First come named moves, each a turn or a mirror, each shown by rows before and after it. For each pair of rows after them, which moves, in which order, take the first row to the second? The first pair is done for you.
move G:
[ -3.7   2.2   2.8  12.5  -2.9 -11.8 -11.7  -3.6   0.0  -5.9  -3.4   2.6
   4.7  -7.6   3.8  13.7   9.1   3.0   7.3 -13.5  -1.9  -6.0  11.4 -16.0
   7.4  -0.6] -> [ -8.6   1.9   6.4  13.3  -5.7 -11.5  -5.8  -3.8  -3.1  -4.9  -8.6   0.9
   3.8  -7.0   4.4  12.2   6.8   1.2   5.2 -12.7   2.9  -8.5  11.9 -16.2
   4.0  -2.3]
[  0.6  -3.2  20.9 -15.5 -12.3   3.7  -5.3  -2.5  -7.0   2.9   4.6  14.0
 -13.4  -1.0 -13.0   8.6 -20.6 -24.6  -5.7  -1.8  -8.4  -7.7   9.4   1.2
  -2.6   3.1] -> [ 10.8  -4.5  13.8 -15.7  -6.0   3.9 -11.9  -2.1  -0.4   1.5  13.4  15.1
 -14.2  -6.1 -14.4  11.4 -18.6 -19.9  -0.9  -1.6 -17.3  -4.6   8.2   2.4
   2.2   5.3]
[-12.5   3.4  10.6   7.4 -16.2   0.0 -14.6   8.8 -14.1  -1.5   4.5 -16.5
   3.2   1.4   7.7  15.0   7.7   4.0 -15.4  -4.3  11.6  -8.9  24.6 -13.8
   8.8  16.9] -> [  0.1   5.3   2.5   9.0  -7.7   0.8 -22.9  10.5  -8.6  -5.4  16.0 -14.0
   4.7  -3.3   4.8  18.2  10.9   9.7  -9.4  -9.0  -0.1  -3.0  24.8 -11.6
  12.7  19.6]
move R:
[-20.3  -2.6  28.1   0.3  -7.1  -6.6  -7.9 -11.0 -16.0  -1.2  -6.0   3.3
  -3.1   1.1  -5.4   0.1 -17.2 -14.5   9.4 -13.3   3.8  -3.7  -6.6   6.5
 -25.2 -12.2] -> [-14.4  -2.9  31.0  -4.8  -7.2  -4.5 -17.4  -9.4 -19.0  -0.1  -1.2   0.2
  -5.0  -1.6  -7.1   5.0 -19.4 -12.6   5.8 -14.4   1.2  -7.1   1.1   8.0
 -19.4  -9.0]
[ 5.3  4.9 -5.1 -8.1  5.2  4.5 -4.5  2.5  4.2  1.2  7.3 -5.8 -0.8 -4.8
  4.4  4.4  5.4  1.4  0.9  1.9 -3.9  6.7 -2.8  4.1  6.4  0.5] -> [ 3.3  5.6 -5.6 -4.4  3.9 -0.1 -2.6  0.9  5.8 -0.9  7.4 -4.2 -0.2 -4.0
  5.6  4.7  7.7  3.1  2.5 -0.9 -3.8  7.4 -4.4  0.7  6.3  1.4]
[ 16.2  10.7 -12.9  -9.3  10.7   9.3 -18.5  -7.1   6.7  -6.1  10.4  10.2
  -2.2   4.5 -13.5   4.5  16.1  24.9  10.1   6.0 -21.5   0.5   3.3  -1.6
   7.9   3.8] -> [  6.1  10.5 -18.5  -0.1  10.7   3.9  -4.6 -10.4   8.6  -9.3   4.7  18.3
  -0.1  10.9  -9.1  -3.2  18.8  25.4  16.7   7.8 -19.4   2.3  -7.1  -6.1
   3.6  -0.6]
move N:
[ -4.2   0.5   2.5   9.7  -7.1   6.9 -11.1  14.7  -2.5   0.1   0.0 -24.1
  -5.9   9.2  30.6   8.9 -14.6 -11.3   3.5   7.4  10.0  10.7  -4.0   4.2
  -0.8   7.3] -> [ -6.6   1.4  -2.0  11.2  -6.1   7.0 -11.0  14.0  -2.0  -1.5   2.4 -23.0
  -4.2  10.1  30.1   8.5 -11.7 -10.9   6.4   7.2   8.8  12.3  -4.8   3.2
   1.8   5.5]
[ -0.8  -3.4 -10.0  -1.1   2.7  12.4   9.7   9.6   2.5  -5.9   7.0 -24.9
   6.9  -4.9   7.8  -5.3   5.8   0.5 -10.0  16.4   3.2   6.5  -9.6  12.6
   5.6   7.3] -> [  0.4  -3.6 -12.5  -6.1   3.4  12.6  11.2   8.3   3.7  -6.0   6.5 -24.2
   6.1  -4.0   6.4  -7.9   4.2  -1.9 -11.1  17.2   2.3   5.0 -11.6  14.8
   1.5   6.4]
[ -6.7   3.1   9.7   2.3  -1.7 -12.7 -10.8  -4.9  -9.5  -6.3   7.3  -5.9
   0.8  -2.2   3.9   5.3  12.5   9.2  -8.3   4.2   1.1   1.2  12.3  -6.0
  24.4  18.3] -> [ -4.5   3.0  -3.5   4.1   4.4 -11.6  -6.8  -4.7  -2.9  -9.7  11.0  -4.5
   2.2  -3.7   5.0   1.2  16.8  13.3  -1.7   4.8  -5.1   6.6   3.9  -2.9
  25.3  16.2]
[ -1.5  -3.8  12.2  13.2 -16.1  15.3 -19.2  -8.1 -21.3  17.6 -19.9  -9.2
   4.9  11.2  -5.4   5.7  -2.2  -1.3 -26.8 -26.8  16.9 -23.9  27.5 -11.3
  -2.1  13.5] -> [ -6.8   0.6   2.5  27.2 -14.0   9.3 -17.5  -3.9 -19.3   6.8 -11.7 -11.4
   9.3  13.0  -0.3   8.6  12.8  13.7 -18.0 -26.0  15.6 -19.1  26.2 -20.1
  10.0  25.2]
Then:
(two moves a pair)
[  6.7  -1.6   6.3  -7.2   2.6  14.9   1.2  -4.8   5.1  13.2  -0.2  -8.4
  -4.5   4.5  -7.0   0.2 -12.3 -18.7  -1.8   3.4  -4.3  -2.3  -5.2  19.6
 -20.5  -7.0] -> [ 18.7   0.2   6.1  -5.3   6.4  15.0 -16.2  -1.1   7.5  11.6  14.5  -6.5
  -2.8  -3.8 -10.0   8.9  -7.9 -10.6   2.2  -3.3 -13.8   2.6   4.0  17.5
  -6.8   0.8]	N, G
[ 23.6  -8.4  -6.9  -8.1  24.2  -1.7 -27.1  -7.2  22.2   1.4  19.8  -0.2
  13.0  -3.4  -7.9   0.4  -2.3  -2.4  -8.3  -9.2  -4.8  -3.4  12.6  11.2
  12.7  14.6] -> [-22.7  -8.2  10.1   8.9  -1.1 -15.2   9.6 -13.2   8.7   5.8 -17.1   4.4
  14.2  19.4   2.3 -12.2  -4.9 -10.4 -14.6  -3.2  31.7 -18.3   7.2  -6.0
  -3.3   4.6]	R, G
[-16.3  10.9 -15.6  10.1   0.3  24.3  -6.2  12.8  -0.2 -20.5   2.2 -26.6
  15.3  -3.2  17.5  -0.8  14.7  15.5 -14.9  19.7   9.0 -10.1   2.5  10.4
  19.0  19.7] -> [ -5.3   6.3 -29.8   3.7  10.6  31.5  -0.5   7.9   9.6 -18.9   3.6 -18.1
  10.5  -7.9  15.4  -9.5  11.2   9.8  -7.8  25.0  -3.9   0.1 -15.8  23.3
   8.8   9.4]	N, N
[-29.9   3.4   2.7   2.2  -6.8   0.7  27.0  -7.2  -5.4   3.1 -21.8 -12.4
   9.0   7.8   8.3 -10.0  -0.2  -3.1 -11.5  14.5  12.1  -9.7 -12.7  -4.6
 -12.6  -3.9] -> [ 22.2   1.8 -10.4 -15.6  16.1  14.3 -15.7  -1.0   7.4  -0.8  19.1 -12.9
   8.4 -17.3  -1.6   5.0   3.0   8.6  -8.4   4.5 -24.9   5.8  -0.6  11.4
  10.3   8.6]	R, G
[  5.0  -0.1  21.8   5.3   1.4  -3.4  -8.9   2.6  -4.6  -5.1 -11.6  15.4
  -1.6   0.5  -1.5  -0.6  -7.9  11.3  -0.6  -6.9   0.0 -19.7   6.5 -14.7
   1.4   1.9] -> [  5.8   2.1  10.9  12.9   6.9  -6.3  -6.0   4.4  -1.2 -11.1  -5.4  15.2
   2.0  -1.3   0.0  -2.4   1.1  19.1   7.3  -5.6  -3.9 -12.3   0.6 -16.6
   8.0   6.8]	N, N
[ 14.3  -8.1  24.9   9.1  -5.9   5.8 -16.9 -13.1  10.3  20.9  -2.6  27.0
   1.5  15.9   2.0  -3.2  -7.7 -26.7  -9.5   2.7   8.7 -19.7  25.1  -3.7
   5.6  -9.1] -> [  4.2   0.1  20.1  27.5  -6.3  -2.0 -17.7  -6.9  10.0   8.2   5.1  18.4
   8.5  17.9   7.5   4.6  11.7  -6.4  -2.9   0.4  11.2 -17.9  30.8 -19.3
  22.2   4.9]	N, N
[-12.9 -16.1 -17.5   0.1  19.8  -5.1  22.0 -14.4   0.1  -0.2  -7.8   4.3
   4.6  11.1   3.9  -0.6  10.1   1.5  21.7   1.9   2.0   7.1 -27.5   3.5
  -9.4  -1.1] -> [-10.8 -20.8  -3.7 -14.5  11.4  -0.5  18.2 -18.4  -7.3  10.5 -16.8   4.1
   0.1  11.4  -0.3  -0.9  -5.0 -15.9   7.7   0.4   9.0  -3.9 -19.1   7.2
 -21.8  -7.2]	N, N
[  5.9  -0.2 -10.5  10.1   0.7 -17.5   4.1  -9.7 -14.9  -0.3   3.2  27.5
  -5.3 -12.9   0.9  12.2  -5.0   5.8  10.9  -4.8 -22.2   2.1  14.6 -18.5
  -1.1  11.0] -> [-10.0  -2.5  -0.4   8.2  -8.3 -18.7  18.7 -10.8 -22.0   7.1 -13.9  25.3
  -6.8  -4.6   3.1   7.4 -11.3  -4.7   1.8   1.8  -5.6  -5.3  11.2 -18.0
 -13.6   3.9]	N, G
[ -2.4  -1.3   4.6  -4.4  -1.2 -22.9 -10.4 -17.0   8.7   1.7   0.9  27.1
   7.3   1.0  -5.1  -9.3  -2.2 -17.4  -1.3  -8.2 -11.7  15.6 -14.1  -6.5
 -11.2  -7.9] -> [ -6.4  -2.5  13.8  -5.8  -8.4 -23.2  -9.1 -19.2   3.4   4.6  -4.7  23.5
   8.8   5.4  -5.4  -7.1  -4.5 -21.0  -6.3  -8.7  -4.0   9.4  -8.3  -9.2
 -11.8  -7.1]	G, N
[ -9.1   5.4  -9.1  11.5  13.6  10.4   9.5   9.3  -2.5  -7.5   7.4 -32.4
  13.4 -11.5   4.9  -9.3   7.8  20.3  -7.5  17.6   1.1   6.8  -1.6   6.4
   6.0  12.7] -> [  1.3  -1.1 -13.5  -2.6  17.8  16.8  12.0   3.7   2.3  -1.9   6.0 -26.3
   8.7 -14.0   2.5 -16.2  -3.6   9.5  -7.4  19.6  -3.7   9.3 -13.6  18.5
  -5.7   3.3]	N, N
[-13.1  12.9  27.5  16.7  -6.2  14.4  16.9   8.8 -14.0   1.9  -4.1  -2.8
  -4.9  13.8 -28.1  -0.3   4.2   2.6 -17.4  13.6  -8.4  -4.8   4.6 -15.0
 -11.3  -3.5] -> [  3.5  15.7  11.1  22.6   9.5  13.9   3.9  11.6  -3.4  -7.2  17.2  -0.3
  -1.3   4.4 -27.4   5.3  14.7  16.8  -4.0   7.0 -26.7   8.1   3.1 -17.5
   2.7   2.6]	N, G
[ -0.7   4.1 -13.6   6.2  20.9 -12.2 -15.7  15.2  21.3 -17.3  16.0   2.5
  11.1  -5.8   9.7  12.4  21.6   2.7  14.8   0.5 -13.2  10.3  -5.2 -11.1
  30.6  16.6] -> [-38.4   4.2   2.9  12.1  -1.6 -15.4  14.1  12.6   6.0 -12.0 -17.0  -7.2
  12.8  11.8  17.9   2.6  15.8  -7.8  -0.5  16.0  16.8  -2.1  -8.5 -16.4
  14.7   7.9]	G, N
